In the rows, 128 means zero.
Each path below is one point turned by a fixed rotation once a step. After each direction that follows a path, write how fast that rotation turns it, in deg/step (0 if it stays still).
Each turn is a multiple of 5 degrees from 10 to 175, or 0.
Each row of a path follows its step; steps can be skipped.
Path 1:
step 3: [130 123 120 122 118 124 130 121 129 113 130 129 121 134 132 126 131 136
 130 131 136 126 134 112 128 135 129 122 131 130 128 133 133 127 134 123
 141 129 127 124 125 121 127 134 132 122 127 138 131 129 133 124 131 123
 121 137]
step 4: [127 132 126 130 139 119 130 134 121 132 122 128 137 124 128 131 132 130
 128 121 130 120 119 132 135 117 133 137 129 130 123 126 128 126 134 132
 128 120 123 120 125 128 138 117 124 131 134 138 133 123 132 119 123 121
 131 128]
step 5: [129 134 128 116 126 143 125 123 131 127 119 122 114 129 128 124 128 124
 122 132 129 128 129 126 140 133 126 124 118 131 128 129 127 130 133 130
 129 124 133 127 122 126 128 131 119 134 127 118 119 134 133 125 135 124
 136 123]
step 7: [127 136 122 128 123 126 136 125 124 129 125 134 130 125 137 133 123 132
 128 126 117 133 126 126 130 132 118 125 127 132 133 119 126 132 135 131
 134 130 129 131 139 126 128 138 134 124 120 124 129 127 136 145 137 124
 124 123]
step 9: [127 118 121 124 127 131 122 130 110 137 123 130 125 127 126 128 122 133
 133 118 129 119 128 120 130 139 123 129 135 126 131 133 126 137 133 130
 137 128 127 129 127 128 127 123 128 124 127 126 125 129 136 124 117 124
 139 133]
step 11: [121 142 127 130 133 124 124 116 124 131 125 132 128 120 123 128 122 121
 121 125 127 132 116 122 135 129 126 132 128 118 118 126 125 116 119 131
 131 124 135 117 134 131 133 126 128 129 126 126 120 130 134 124 128 125
 133 126]
step 12: [142 127 141 132 129 122 127 134 134 130 121 125 127 124 130 129 124 130
 129 135 116 127 135 126 133 133 133 118 118 132 138 125 128 124 130 126
 126 136 123 122 125 126 127 130 119 133 123 116 132 131 128 130 137 135
 127 121]
step 15: [121 115 131 128 133 132 129 127 127 121 119 131 115 137 124 127 140 123
 124 123 127 122 121 120 125 121 127 136 130 130 128 125 127 137 126 131
 130 124 131 121 127 130 130 116 132 122 134 130 126 131 140 119 133 130
 124 127]
step 17: [133 142 125 126 131 123 122 131 131 131 132 124 124 136 123 130 135 125
 121 128 124 133 133 122 126 122 127 128 129 118 130 121 116 130 124 130
 123 122 125 123 134 118 113 137 126 132 123 126 128 130 135 125 131 134
 129 120]
Directions:
[129 128 127 126 130 127 126 127 129 128 129 130 130 128 127 127 129 132
 132 128 128 127 131 129 130 128 126 129 128 128 130 130 128 128 127 127
 129 130 126 128 128 126 127 127 129 125 130 127 126 130 128 129 128 127
 126 129] => 110
[128 130 125 129 128 126 130 129 130 128 127 126 129 126 129 130 130 128
 126 125 128 130 130 127 126 127 126 129 128 129 125 129 126 127 128 127
 129 130 129 126 129 129 130 128 131 127 128 129 129 130 129 128 129 125
 126 129] => 100
